In the data rows, the value 50 means zero.
Here are some numbered points:
[36, 42, 44, 53, 43, 35, 51, 28, 49, 71, 28, 40, 73, 54, 45, 45, 64, 72, 40, 53, 48, 62, 79, 38, 88, 55, 58, 32, 50, 56, 40, 52, 53, 56, 35, 43, 56, 36, 59, 79, 56, 37, 41, 38, 46, 33, 59, 0] 0
[32, 34, 53, 31, 63, 58, 64, 35, 56, 69, 63, 14, 55, 33, 57, 36, 31, 50, 11, 50, 62, 53, 49, 93, 59, 37, 58, 22, 80, 63, 42, 44, 47, 18, 62, 69, 59, 47, 42, 90, 94, 41, 58, 40, 64, 6, 52, 58] 1
[65, 59, 53, 56, 43, 33, 40, 43, 53, 45, 49, 86, 37, 69, 45, 59, 62, 44, 56, 44, 33, 38, 62, 56, 41, 41, 36, 45, 38, 58, 35, 49, 52, 66, 48, 38, 73, 44, 42, 55, 37, 74, 36, 43, 48, 38, 68, 44] 2
[49, 50, 70, 43, 49, 43, 59, 57, 55, 23, 74, 50, 52, 53, 63, 58, 49, 32, 36, 53, 69, 71, 47, 84, 21, 41, 57, 31, 39, 37, 67, 35, 51, 43, 74, 89, 60, 57, 66, 48, 69, 44, 68, 58, 47, 55, 50, 69] 3
[42, 33, 38, 49, 6, 75, 11, 48, 48, 30, 0, 37, 58, 64, 74, 42, 83, 44, 20, 44, 44, 43, 49, 75, 30, 62, 36, 29, 63, 56, 48, 35, 78, 76, 53, 40, 66, 63, 45, 96, 82, 42, 62, 55, 43, 43, 58, 60] 4
[45, 31, 35, 44, 63, 42, 21, 58, 40, 66, 41, 42, 54, 55, 31, 56, 73, 44, 23, 59, 47, 38, 54, 56, 42, 47, 28, 29, 56, 43, 60, 40, 76, 60, 40, 66, 97, 29, 66, 76, 51, 22, 85, 29, 32, 57, 73, 46] 5
[35, 35, 72, 62, 48, 59, 25, 61, 49, 45, 49, 70, 46, 67, 67, 30, 39, 6, 61, 47, 45, 50, 41, 69, 48, 40, 77, 66, 65, 38, 90, 64, 61, 41, 45, 66, 28, 41, 44, 73, 60, 50, 59, 29, 80, 40, 49, 51] 6
[51, 46, 40, 42, 64, 65, 37, 37, 51, 53, 10, 28, 57, 54, 65, 48, 54, 31, 49, 56, 34, 64, 54, 71, 46, 37, 70, 51, 74, 65, 34, 83, 65, 48, 43, 72, 87, 59, 22, 65, 82, 55, 63, 58, 49, 44, 56, 47] 7
[53, 44, 78, 31, 42, 53, 43, 54, 45, 71, 49, 69, 78, 54, 15, 62, 40, 81, 73, 64, 61, 42, 44, 37, 55, 36, 73, 61, 50, 27, 88, 50, 55, 60, 32, 48, 55, 28, 66, 71, 81, 41, 38, 17, 72, 85, 35, 54] 8
[82, 29, 53, 32, 46, 35, 46, 51, 63, 48, 73, 74, 49, 44, 42, 65, 30, 63, 52, 51, 65, 37, 68, 39, 53, 41, 47, 73, 33, 31, 72, 43, 56, 56, 70, 34, 40, 58, 42, 28, 26, 66, 45, 69, 45, 52, 50, 67] 9
[64, 78, 55, 82, 98, 81, 69, 52, 60, 28, 74, 60, 28, 53, 64, 80, 36, 32, 80, 48, 55, 60, 28, 24, 18, 41, 53, 70, 34, 15, 42, 35, 30, 38, 54, 48, 36, 72, 51, 28, 34, 70, 70, 64, 61, 36, 71, 76] 10
[63, 51, 25, 68, 24, 49, 24, 56, 47, 34, 52, 66, 69, 62, 47, 39, 50, 43, 61, 33, 58, 56, 33, 58, 52, 50, 37, 71, 39, 57, 50, 48, 67, 55, 60, 58, 57, 45, 48, 66, 62, 67, 48, 55, 46, 58, 46, 45] 11
Which point above is nearest to each new point, looking only along the 5 directions in which the numbered points spread most? Its number follows each.
[72, 48, 26, 41, 27, 77, 63, 53, 63, 60, 47, 38, 41, 51, 42, 54, 51, 52, 58, 39, 66, 62, 46, 57, 58, 56, 52, 52, 29, 47, 18, 86, 69, 37, 41, 40, 38, 13, 46, 50, 27, 32, 64, 73, 43, 19, 40, 71] --> 2
[55, 48, 40, 82, 42, 43, 45, 60, 39, 31, 67, 53, 35, 41, 52, 54, 45, 31, 52, 53, 67, 51, 57, 24, 44, 37, 59, 65, 46, 72, 69, 57, 42, 43, 86, 37, 40, 68, 47, 40, 34, 45, 61, 47, 30, 42, 46, 72] --> 9
[19, 72, 63, 55, 47, 31, 47, 52, 73, 50, 69, 59, 77, 64, 60, 67, 19, 65, 56, 43, 48, 45, 76, 60, 37, 86, 43, 28, 32, 35, 51, 39, 53, 56, 49, 31, 39, 50, 74, 41, 46, 61, 58, 41, 55, 47, 52, 46] --> 9
[55, 62, 99, 40, 28, 24, 17, 52, 59, 70, 31, 68, 56, 27, 39, 58, 99, 76, 54, 34, 38, 14, 48, 43, 66, 74, 52, 42, 18, 40, 44, 0, 71, 99, 57, 21, 86, 44, 96, 59, 88, 25, 25, 48, 39, 79, 86, 32] --> 5
[48, 81, 52, 54, 68, 71, 55, 57, 46, 40, 67, 71, 38, 49, 53, 75, 28, 30, 79, 32, 65, 72, 35, 26, 15, 13, 54, 66, 44, 54, 66, 54, 18, 10, 64, 63, 52, 80, 10, 32, 67, 87, 44, 71, 29, 36, 42, 76] --> 10
[59, 54, 69, 30, 5, 67, 5, 84, 61, 40, 22, 80, 64, 50, 20, 85, 87, 65, 74, 43, 56, 33, 22, 48, 0, 46, 70, 49, 43, 30, 80, 13, 63, 99, 46, 32, 83, 50, 72, 70, 45, 67, 52, 46, 65, 90, 92, 66] --> 11
[48, 45, 38, 38, 45, 26, 99, 33, 56, 49, 74, 41, 51, 60, 43, 51, 53, 90, 35, 51, 38, 64, 68, 21, 75, 48, 63, 53, 51, 56, 76, 37, 43, 51, 53, 66, 39, 59, 44, 23, 41, 35, 44, 9, 74, 68, 21, 40] --> 9
[48, 31, 40, 33, 58, 19, 36, 52, 40, 55, 44, 5, 70, 49, 51, 34, 54, 33, 51, 37, 43, 64, 59, 57, 63, 50, 44, 21, 64, 43, 49, 36, 49, 41, 34, 96, 61, 36, 62, 81, 57, 36, 24, 55, 53, 25, 61, 29] --> 7
[29, 47, 38, 42, 36, 23, 76, 50, 38, 84, 27, 46, 58, 16, 40, 39, 73, 54, 11, 51, 46, 44, 91, 34, 86, 58, 44, 64, 54, 35, 43, 38, 76, 71, 47, 40, 59, 43, 45, 57, 55, 47, 28, 55, 58, 57, 62, 16] --> 0
[28, 39, 51, 45, 35, 46, 55, 38, 53, 51, 65, 41, 57, 56, 32, 54, 42, 52, 47, 63, 47, 74, 27, 53, 58, 44, 29, 37, 27, 50, 28, 66, 36, 45, 43, 68, 30, 32, 51, 52, 45, 49, 35, 45, 63, 56, 44, 41] --> 2
[34, 48, 38, 53, 7, 61, 16, 61, 56, 17, 2, 85, 58, 88, 62, 62, 64, 84, 86, 75, 40, 25, 23, 39, 18, 61, 69, 74, 63, 35, 74, 74, 93, 79, 44, 26, 52, 57, 32, 50, 57, 97, 37, 28, 50, 87, 54, 63] --> 11
[31, 58, 24, 58, 63, 44, 60, 27, 55, 49, 69, 49, 52, 15, 26, 0, 72, 31, 15, 75, 66, 43, 56, 22, 75, 82, 30, 43, 39, 61, 31, 67, 49, 46, 54, 68, 65, 54, 52, 34, 70, 7, 62, 48, 23, 39, 47, 44] --> 5
[55, 45, 50, 41, 61, 78, 57, 44, 38, 34, 49, 34, 65, 59, 64, 45, 47, 31, 63, 66, 57, 61, 63, 61, 45, 46, 41, 15, 70, 49, 64, 61, 47, 22, 14, 69, 21, 69, 39, 80, 59, 43, 54, 67, 45, 40, 35, 35] --> 7
[55, 53, 35, 77, 49, 52, 74, 65, 69, 35, 57, 42, 24, 35, 54, 66, 71, 33, 24, 59, 53, 74, 56, 41, 65, 40, 37, 48, 52, 79, 43, 50, 55, 62, 67, 57, 53, 73, 62, 22, 23, 47, 70, 53, 44, 48, 40, 54] --> 2
[62, 56, 34, 38, 54, 17, 74, 31, 48, 71, 63, 30, 66, 29, 43, 28, 74, 65, 0, 32, 58, 47, 90, 52, 94, 82, 34, 50, 52, 24, 37, 43, 61, 50, 51, 38, 53, 20, 77, 30, 40, 22, 39, 52, 54, 48, 54, 21] --> 0
[52, 37, 60, 58, 15, 59, 7, 67, 26, 44, 12, 34, 68, 57, 59, 62, 71, 54, 52, 48, 34, 24, 41, 66, 17, 58, 48, 71, 64, 66, 20, 32, 75, 61, 15, 10, 63, 47, 60, 74, 74, 49, 33, 32, 44, 62, 82, 58] --> 11
[26, 32, 50, 61, 47, 67, 22, 50, 63, 67, 54, 35, 34, 34, 35, 10, 29, 54, 62, 25, 44, 56, 67, 67, 62, 66, 39, 35, 74, 61, 57, 33, 37, 35, 51, 81, 60, 48, 27, 96, 44, 57, 50, 60, 52, 42, 48, 55] --> 7
[37, 48, 24, 66, 48, 25, 28, 51, 63, 76, 63, 41, 40, 46, 79, 41, 65, 31, 55, 50, 71, 52, 34, 80, 38, 67, 69, 39, 49, 65, 51, 53, 44, 57, 30, 53, 41, 45, 75, 59, 74, 27, 57, 54, 60, 39, 60, 61] --> 7
